cols: Y V J K
[121 175 158  97] -> K168
[121 175 158 134] -> K55
[121 175 158 150] -> K186
find: [121 175 158 134] | K55
down: [ 97 134] | K

cols: Q S T P Z W
[128 143  95  99 137 171] : K960
[101 114 117 110 148 152] : K984
[101 114 117 110 135 137] : K401
[101 114  70 104  77  92] : K810
[117 138 126 118  90 124] : K431
[183 105 104  77  70  92] : K409
[127  90 157 143 147 107] : K942
[124 147 133 126 103 109] : K96
find: [133 126 103] | K96
find: [104  77  70  92] | K409
find: [101 114 117 110 135 137] | K401

cols: G C R H
[ 45 123 210 127] : K799
[191  87 210 150] : K28
[191  87  84 151] : K993
[ 80  81 210 127] : K202
[ 45 123 144 171] : K541
find: [ 80  81 210 127] | K202
find: [ 45 123 144 171] | K541
K799? | [ 45 123 210 127]

cols: F A E N D U X M B
[ 57 182 140 100 116 210 169 167  91]  K221
[183 161  76 231 215  93 121  93 172]  K902
[ 89 119 124 105 185 212 191 178 110]  K719
[ 98  83 173  58 120 141 159 164 141]  K143
[ 85 176 102 148  94 155 109 113  74]  K165
K902? | [183 161  76 231 215  93 121  93 172]
down: [ 93 178 164] | M
find: [ 98  83 173  58 120 141 159 164 141] | K143
find: [183 161  76 231 215  93 121  93 172] | K902
K221? | [ 57 182 140 100 116 210 169 167  91]

cols: ful bom Nenu tuloz nin kagub Keku Ruzes Vori
[185  93 231 189 124 116  34 131 151] : K959
[109 187  29 163 150 154 134 112  66] : K161
[112 145 144 138 124  67 154  84  51] : K573
[109 187  29 163 150 154 171 126 117] : K217
find: [187  29 163 150 154 171 126 117] | K217
K573? | [112 145 144 138 124  67 154  84  51]

cols: sov birad dar buzar
[ 43 118 112  86] : K491
[174 120 111 143] : K424
[116 186 116 193] : K724
[139  68  96  83] : K180
[117 180 145 147] : K126
[ 80 102 143 111] : K887
[204 193 155 177] : K964
down: [147 111 177] | buzar
K491? | [ 43 118 112  86]
down: [ 96 145] | dar
find: [174 120 111 143] | K424
find: [117 180 145 147] | K126
find: [111 143] | K424
find: [120 111 143] | K424

cols: vuzif bute kozo dalo Zuzag
[ 96 144 114 176 144]  K49
[126 117 151 164 132]  K328
[150  74 196 118 115]  K80
[150  74 196 118 124]  K136
[101 159 239 126 116]  K557
[150  74 196 118 100]  K307
[101 159  96 144 143]  K392
[126 117 151 133 127]  K16
find: [126 117 151 133 127] | K16
find: [150  74 196 118 100] | K307
find: [101 159 239 126 116] | K557
K136? | [150  74 196 118 124]

cols: vude debi Lum zuv pufa
[173  78 116  47  96]  K246
[ 53 138  70 146 131]  K190
[ 58 137 105 155 128]  K568
[ 53 138 146  70 131]  K722
down: [ 70 105] | Lum
find: [ 70 146] | K190
find: [ 53 138 146  70 131] | K722
find: [ 53 138  70 146 131] | K190
down: [58 53] | vude
find: [47 96] | K246

cols: goref Zoguz sifu Duz lifup Siki doz
[119 104 109  94 165 147 151] : K25
[140 132  95 167 122 171 155] : K403
[ 88 154 152 186  77 164  77] : K220
[129 123 173 139 145  90  90] : K645
[217 171 103  95 106 124 163] : K249
[134  25 125  88 143 139  97] : K737
[109 157 103 132 144 141 142] : K459
[202 198  97  59 150  83 152] : K471
[ 91 161 137 169 197 113  88] : K625
[158 136 151  97 118 155  92] : K245
[104 160 150 172 146 142 105] : K52
[116 150 184 186 117 146  53] : K840
K625? | [ 91 161 137 169 197 113  88]
K52? | [104 160 150 172 146 142 105]

cols: Fibi kon dinip fazi
[157 103 136 137] : K807
[103 157 142  98] : K760
[157 103 126 126] : K515
[140 153 209 119] : K252
find: [157 103 136 137] | K807
down: [103 157 103] | kon
find: [140 153] | K252

cols: Babop zoz Bimup puse papu zet
[200  98 114  93  83  33] : K336
[164 193 107 152  76 100] : K705
[ 72 178 137 157 145 197] : K949
[149 104  80  82 186 101] : K961
find: [104  80  82 186 101] | K961
down: [193 178 104] | zoz
K336? | [200  98 114  93  83  33]
K949? | [ 72 178 137 157 145 197]

cols: Lan Pir mezi Sager
[153 128 114 154]  K585
[130 119  98 111]  K164
[ 96  98 145 146]  K710
[140 120 164 112]  K284
[148 154 143 128]  K556
[141  98 139 126]  K224
[ 98 143 128 154]  K135
[ 93 138 113 131]  K591
[111  97 220 167]  K308
[134 185 145  58]  K206
find: [ 98 139 126] | K224
find: [154 143 128] | K556
find: [134 185 145  58] | K206
K206? | [134 185 145  58]

cols: dirad Negi belit Siv vis Voru
[ 82 123  66 139  76 113]  K817
[162  85 195  70 193 107]  K151
[152  61 177  48 169  95]  K91
[ 93 137  90 141  92 119]  K299
down: [177  90] | belit
find: [ 82 123  66 139  76] | K817
find: [152  61 177  48 169  95] | K91
K817? | [ 82 123  66 139  76 113]
find: [ 76 113] | K817
find: [ 61 177  48 169  95] | K91

cols: niki Subiz gep neki tomu
[161  93 230 189 105] : K449
[119 142  95 129 132] : K836
[142  93 131 132 132] : K543
find: [142  93 131 132 132] | K543
find: [142  95 129 132] | K836
find: [142  95] | K836

cols: Ver saku podir fana Kufam
[104 185 167 112  98]  K373
[134 141 130 181  95]  K318
[104  85 110 129 179]  K735
[130 107 134 143 139]  K11
[157 104  79 235 174]  K212
[ 88 132 152 163  74]  K10
[116 138 153 129 181]  K75
[127 116 107  78 102]  K660
[124 156 130 140  65]  K526
find: [124 156 130 140  65] | K526
find: [157 104  79 235 174] | K212
K75? | [116 138 153 129 181]

cols: Fotak Sifa Gar mos Mopom Pusu let nir rep
[139 114 116 175 136 167 214  67  65] = K643
[ 92 140 113 111 143 137 203  79  36] = K314
[176 131 141 165 113 149 101 142 115] = K376
[149 142 203 180  76 158 111 170 162] = K265
[145 152 153 148  97 164 126 152 111] = K540
[110  80 113 123 138 113  91 154 145] = K613
[134 155 115 122 158 119 118 141  79] = K947
[113  89  92 107 166 137  60  99 172] = K532
[ 74 103 140 104 156 135 108 127 154] = K521
[130 145 153 123 108 115 174 146 109] = K878
find: [176 131 141 165 113 149 101 142 115] | K376
find: [ 92 140 113 111 143 137 203  79  36] | K314
find: [ 74 103 140 104 156 135 108 127 154] | K521
find: [152 153 148  97 164 126] | K540

cols: niluk Bage Neru Bigug Dadag mela gula
[186 213 113 107  49 169 175] : K776
[126 166 169  49 107 113 175] : K20
[186 213 113  62 135  74 121] : K386
find: [186 213 113  62 135  74 121] | K386
find: [113 107  49 169] | K776

cols: libis Zezif Sasu feg Zil
[129 144 127 175 201] = K609
[129 171 129 118  82] = K463
[129 144 127 175 131] = K71
[127 151 127 137 114] = K497
[131  80 125 125  47] = K312
[127 127 151 137 117] = K771
[129 158 128 113 179] = K114
find: [129 144 127 175 131] | K71
K463? | [129 171 129 118  82]
find: [151 127 137] | K497
down: [201  82] | Zil
K609? | [129 144 127 175 201]
find: [127 137] | K497

cols: Rutud minu vez muv ner Guziz Todu zume Bideg Vus
[169 126 195  88 146 136 132 124 131 182]  K48
[135 127  97 128  88 112 108  68 121 155]  K69
[ 79 126  49 126 140 126 118 170 113 151]  K9
[ 94 125 138 163 104 128 150  68 124  93]  K523
[179 114 158 117 154 145 136 139 208 164]  K592
[186 132 121 180 106 125 127 159 161 124]  K172
[158 128 235 112 116 147 150 180 135  47]  K131
[179 114 158 117 154 145 136 139 113  77]  K469
[ 41 101 145 104 128 106 139 179  99  32]  K671
[152 149  75 109  83 140 122 116 111 138]  K67
find: [186 132 121 180 106 125 127 159 161 124] | K172
down: [ 88 140 104 154 106 116 154] | ner

cols: lut mur bigik toz leto
[121  70 172  92 231] -> K514
[ 70 172  91 231 188] -> K323
[161 212  87 168  34] -> K330
[107  70 172  92 231] -> K624
[107  70 172  92  34] -> K88
K330? | [161 212  87 168  34]
find: [107  70 172  92 231] | K624
find: [121  70 172  92 231] | K514
down: [ 34 231] | leto
K514? | [121  70 172  92 231]

cols: Lesak Soko zisa boz kige sabar gizot Bovut fasi mebo
[109 121 127 114 117 126 141 166 152 115] -> K313
[122 127 166 114 117 126 141 166 152 115] -> K999
[161 119 166 131 158  71 139 175 146  95] -> K962
down: [166 175] | Bovut
K962? | [161 119 166 131 158  71 139 175 146  95]
find: [109 121 127 114 117 126 141 166 152 115] | K313
K313? | [109 121 127 114 117 126 141 166 152 115]
find: [121 127] | K313
K999? | [122 127 166 114 117 126 141 166 152 115]

cols: Num putu gadin forub repug
[118 128 100 114 113] -> K100
[139 119 136 193 139] -> K558
[116 144 129  84 114] -> K15
[125 134 120 128 111] -> K141
[ 99 157 149  28  89] -> K928
[127 131 104 104 128] -> K801
[112 144 158  66 115] -> K187
[135 118 117 145 141] -> K940
[138 118 133 109 153] -> K229
[124 132 125 172 114] -> K667
K558? | [139 119 136 193 139]
K229? | [138 118 133 109 153]
find: [124 132 125 172 114] | K667

cols: vobip teben Rido geson
[210 182 108 160] -> K725
[175 124  97 146] -> K580
[142 120 170 193] -> K917
[208 120 170 193] -> K241
[128 163 145 216] -> K909
down: [124 120 120] | teben
K917? | [142 120 170 193]

cols: zibup nakev Lavod masun Fop
[188 144 148 192 138] -> K562
[143  87 117 209 127] -> K344
[122 170 133  63 134] -> K929
[153 139 138  67  98] -> K893
[ 87  69  88 173 113] -> K363
[ 25 136  86 151 181] -> K794
[113  98 113  56  85] -> K127
[ 85 173 118 168 194] -> K288
[ 34  88  81  95 123] -> K691
[137  70 109 168  96] -> K808
find: [122 170 133  63 134] | K929
find: [ 87  69  88 173 113] | K363
down: [143 122 153  87  25 113] | zibup
find: [113  56  85] | K127

cols: Veva sos Movib Vosa naruz fugu
[ 94 131 105 109 161  96] : K23
[122 143  97 123 102 174] : K720
[159 152 162 166 101 116] : K976
[103 110 116 118 109 111] : K99
[139 155 147 122 116  67] : K465
[130 125 136 153 149  95] : K861
[214 150 159 134 120 106] : K248
[136 139 130 129 162 109] : K203
[138 126 124 145 162 131] : K45
[128 152 111 111  79 199] : K775
[101 111  99 131 148  67] : K538
K465? | [139 155 147 122 116  67]
find: [152 111 111  79 199] | K775
down: [124 111] | Movib
down: [122 159 103 139 130] | Veva
find: [130 125 136 153 149  95] | K861
down: [ 67  95 106 109 131] | fugu

cols: Vuki nav vupuz lur limon Kife kivu Neni Peli motom
[123 132 168  51 117 159 223 156 120  79] : K232
[134 135  57 189 165 149 151  73 191 128] : K688
[148 151 150 104 120 142 158 144 121 115] : K192
[127 129 121 117 154 152  91 121 160 130] : K782
[131 112 152 139 133 124 155 142  99 125] : K269
find: [149 151] | K688
K688? | [134 135  57 189 165 149 151  73 191 128]
find: [127 129 121 117 154 152  91 121 160] | K782
K192? | [148 151 150 104 120 142 158 144 121 115]

cols: genu nuta zevim risor runo zilok sogis
[121  72 131 111 121 201  27]  K93
[125  75 132 116 115 203  21]  K317
[128 117 116 115 129 188  20]  K295
[121  72 121 131 111 202  26]  K382
find: [121 131 111] | K382
K382? | [121  72 121 131 111 202  26]
down: [115 129] | runo
find: [121  72 131 111 121] | K93
find: [125  75 132 116 115] | K317
K93? | [121  72 131 111 121 201  27]
find: [128 117 116 115 129 188  20] | K295

cols: pazad Nuba Tad sevol Dirab Suri lefik Punem
[148 161 150 140 118 133  96  91] -> K247
[148 161  98 140 118 133  96  91] -> K748
[156  84 125 118 167 159 218 103] -> K652
[147  97 108 131 143 146 175 118] -> K60
[148 161  98 140 118  80  96  91] -> K770
[156  84 125 118 167 159 106 103] -> K4
find: [156  84 125 118 167 159 106 103] | K4
K60? | [147  97 108 131 143 146 175 118]

cols: Rumo rulus Ramun sut
[114 119 137 150] : K228
[208 127 134 116] : K473
[122 130 139 115] : K189
[137 110 136 125] : K706
[128 127 125 128] : K324
[132 134 134 110] : K414
[180 118 136 140] : K931
[122 130 141 130] : K289
K706? | [137 110 136 125]
K228? | [114 119 137 150]
K414? | [132 134 134 110]
find: [180 118 136 140] | K931
K324? | [128 127 125 128]

cols: Vaki naf Mefeb lat nudop Gomeg
[ 90  84 165 199 104 163]  K527
[223 115 102  94  98  80]  K72
[232 116 106  95  79  90]  K81
[177 111 106 141  63 143]  K377
[ 64 194 114 129 215 121]  K678
[111 177 105  96  84  86]  K599
find: [111 106 141] | K377
K81? | [232 116 106  95  79  90]
down: [ 95 141 129  96] | lat
K72? | [223 115 102  94  98  80]
find: [177 111] | K377
find: [194 114 129] | K678
find: [105  96] | K599

cols: Tedud rima garel paru riv kot moreg kekuz lovig nisa
[110 141 162 119 169 118 148 137  99  88] = K438
[174 118  68 109  91 149 101 170 176 118] = K366
[180  98  88 119 101 167  81 160 164  95] = K406
[144 175 131  68 128  92  97 179 109 121] = K303
[177 109 143  94 162 159 104 195 135  38] = K639
[ 39 183 163 154 107  68 143  51  80 207] = K729
[118 161 131 172 146  87 126  94  86 180] = K539
[159  66 141  92 157 190 143 179 152  24] = K888
[101 146 123 129 105 108 157 111 132 187] = K911
find: [161 131] | K539
down: [174 180 144 177  39 118 159] | Tedud
down: [121  38 207 180  24] | nisa

cols: Tor zefof supap gik luzis ligo bod Veg nufi Sefar
[129 158 102 134  91 191  82 154 121 107] : K145
[ 81  96 145 161 120 145 173 144 112 107] : K864
[ 36  46 164 187 167 129 197 170  56  97] : K829
[123 154 119 140 105 148 101 131 116 117] : K430
[133 167  83 131  75 225  65 189 126  87] : K484
[106 119 131 149  99 155 159 124 140 109] : K530
[ 87  99 138 162 123 138 170 143 114 107] : K450
[143 164 117 125  75 150 136  99 182 118] : K273
down: [117  87] | Sefar
find: [123 154 119 140 105 148 101 131 116 117] | K430
find: [ 87  99 138 162 123 138 170 143 114 107] | K450
down: [133 106  87] | Tor

cols: Votu Ven nufen dabuf volip sud dunu
[208 126 195 147 147 161  99]  K378
[ 81 114  88  98 102 119 187]  K681
[106 129 133 112 137 122 139]  K986
[201  94 194 212  81 151  62]  K74
[143 198 153 173 124 117  89]  K215
[207  88 135 160 101 121 101]  K621
[104 164  81 126 177 114 108]  K90
[111 101 110 101 134 142 151]  K716
find: [106 129 133 112 137 122 139] | K986
K986? | [106 129 133 112 137 122 139]

cols: fet suma Pul lovad Dud mef
[ 54 159 240 183  89 137] = K779
[ 54 159  78 240  89  29] = K188
[ 54 159 183 240  89  29] = K146
[ 54 159  78 240  89 167] = K598
find: [ 54 159 183 240  89  29] | K146
find: [159 183 240] | K146

cols: fiz bef Zonab Mibuk
[103 203 172 163] = K260
[133 222 190 134] = K611
[133 214 190 134] = K656
[126 142 182 133] = K921
[138 121 143 143] = K316
[100 214 169 150] = K604
find: [133 214 190 134] | K656
find: [138 121 143 143] | K316
K921? | [126 142 182 133]
K611? | [133 222 190 134]

cols: pimep Bobub rigo gigod suk Teroz dep pano nudu riz
[123 104 157 197 131  21 207 124 104  82] : K764
[144 103 105 108  92 126 107  53 132 112] : K955
[ 95 102 157  83 131  21 207 124 104  82] : K391
down: [112  82] | riz
find: [ 95 102 157  83 131  21 207 124 104  82] | K391
down: [132 104] | nudu
K391? | [ 95 102 157  83 131  21 207 124 104  82]
K955? | [144 103 105 108  92 126 107  53 132 112]

cols: Zimi Ger bekon kez lanur tase vos Bupa dapo vozik
[133 128  89 126 126  85 111 130 102 127]  K783
[116 129 113 108 129 122 113 127  63 132]  K863
[130 140 109 125 127 152 157 133  89 135]  K325
[117 129 113 108 129 122 113 127  63 132]  K584
[121 134 176 115 128 141 160 131 130 125]  K872
[117 126 118  92 128 107  97 127  31 130]  K176
[121 134 176 115 130 141 160 131 130 125]  K881
find: [117 126 118  92 128 107  97 127  31 130] | K176
find: [121 134 176 115 128 141 160 131 130 125] | K872
K783? | [133 128  89 126 126  85 111 130 102 127]
find: [133 128  89 126 126  85 111 130 102 127] | K783
find: [117 129 113 108 129 122 113 127  63 132] | K584

cols: dimub mobun pape bubu rere
[125 140 135 208 153] : K606
[119 117 150 145 141] : K368
[108 126  91 111  80] : K659
[140 125 145  73 127] : K566
down: [125 119 108] | dimub
find: [125 145  73 127] | K566
find: [140 125] | K566
find: [125 145  73] | K566
find: [108 126  91 111  80] | K659
down: [141  80] | rere
down: [108 140] | dimub

cols: nef vefug ris zato teso furom
[180 213 181  85 190 121] = K86
[146 124 121 126  87  90] = K149
[146 124 121 126 127 112] = K945
find: [146 124 121 126 127 112] | K945
down: [126 126] | zato
down: [124 124] | vefug

cols: tur losuz sef zapi peza
[ 75 134  46 141  71] : K322
[160 151 211  93 184] : K243
[141 122 125 160 138] : K596
[ 64 145  23  96  61] : K104
[113 129  92 173 119] : K97
[ 97 161  97 130  73] : K843
[ 75 134 190 141  71] : K832
find: [113 129  92 173 119] | K97
down: [ 71 184] | peza
find: [ 64 145  23] | K104
down: [122 145 129 161] | losuz
down: [113  97  75] | tur
down: [134 151 122] | losuz
K322? | [ 75 134  46 141  71]

cols: luror Rem nodor Kaz vema vem dokiz
[162  97  60  86 111  82 127]  K475
[166 157 172 113 125 160  96]  K926
[102 120 209 123 191 174  69]  K476
find: [102 120 209 123 191 174  69] | K476
find: [ 86 111] | K475
down: [96 69] | dokiz

cols: vune faro kinef liber
[118 134 116  94] : K163
[121 125 133 152] : K950
[143 154 139 149] : K508
[142 136  99  39] : K701
[144 141 113 127] : K534
[139 152 133 147] : K499
[157 104 139 173] : K320
[125 130 118 165] : K191
[129 131 104 123] : K267
find: [125 130 118 165] | K191
find: [125 130 118] | K191

cols: moruz mebug Zod sul tove fura sil tavem Para Sedad
[181 131 100 142  69  99 166 179 157 107] -> K910
[ 83  89 113 181 108 169  89 143  95 115] -> K12
[105 152 163 127 127 112 158 105 166 137] -> K235
[153 177  91  41 105  86 173  59 126 142] -> K754
[138 199 110  75 101  79 179  89 147 145] -> K784
find: [181 131 100 142  69  99 166 179 157 107] | K910
K235? | [105 152 163 127 127 112 158 105 166 137]

cols: paku Riken rodim tud numis Sogeb viv raz ruve Vegod
[126  90 143 141 109 185 183 111  73  99] -> K204
[164 159 135 117  99 113 118  96 120 151] -> K210
[ 93  95 149 103 211  78  77 203 202  96] -> K294
[148 160 132 175 118 182 182 118  77  78] -> K94
[149  78  95 103 211  93  77 174 172 104] -> K858
[128 125 126 125 119 120 120 116 119 120] -> K802
[106 105 113 120 128 131 128 139 140 134] -> K721
[114 107  99 126  90 142 141  92 109 169] -> K137
[144 153 143 155 128 158 158 119  94  88] -> K825
[120 128 151 159 181 126 127 160 144 100] -> K334
[123 117 105 126  87 135 133 108 115 159] -> K757
find: [106 105 113 120 128 131 128 139 140 134] | K721
find: [ 93  95 149 103 211  78  77] | K294
down: [ 78 104 120 134 169  88] | Vegod
down: [151  96  78 104 120 134 169  88 100 159] | Vegod
down: [141 117 103 175 103] | tud
find: [ 99 113 118  96 120] | K210
find: [126  90 142 141] | K137

cols: sot muze Narud savak Padap tevu Volo sogi
[137 113 132 143 130 139  81 212] -> K664
[126  98 134 122 143 125 125 170] -> K833
[137 113 132 143 129 139  81 212] -> K470
[117 136 124 135 131 126 136 130] -> K655
[126  98 120 122 144 126 123 171] -> K918
[106 118 120 130 149 131 118 176] -> K144
[113 146 121 143 129 120 135 130] -> K792
[117 135 124 134 132 126 136 130] -> K162
[100 110 135 129 144 120 113 178] -> K442
[126  98 133 122 144 126 123 171] -> K472
[ 96 115 135 134 139 129  99 181] -> K461
find: [110 135 129 144] | K442
down: [139 126 126 131 120] | tevu
K664? | [137 113 132 143 130 139  81 212]
down: [124 135] | Narud

cols: Zeset tado pimef dusun sas taki kamo
[168  55  50  87 186 105 110] -> K602
[120 123 148 185 138 170 164] -> K234
[ 55 168  50 100  45 131  99] -> K389
find: [ 55 168  50 100  45 131  99] | K389
down: [185 100] | dusun
down: [120  55] | Zeset
find: [ 55 168  50] | K389

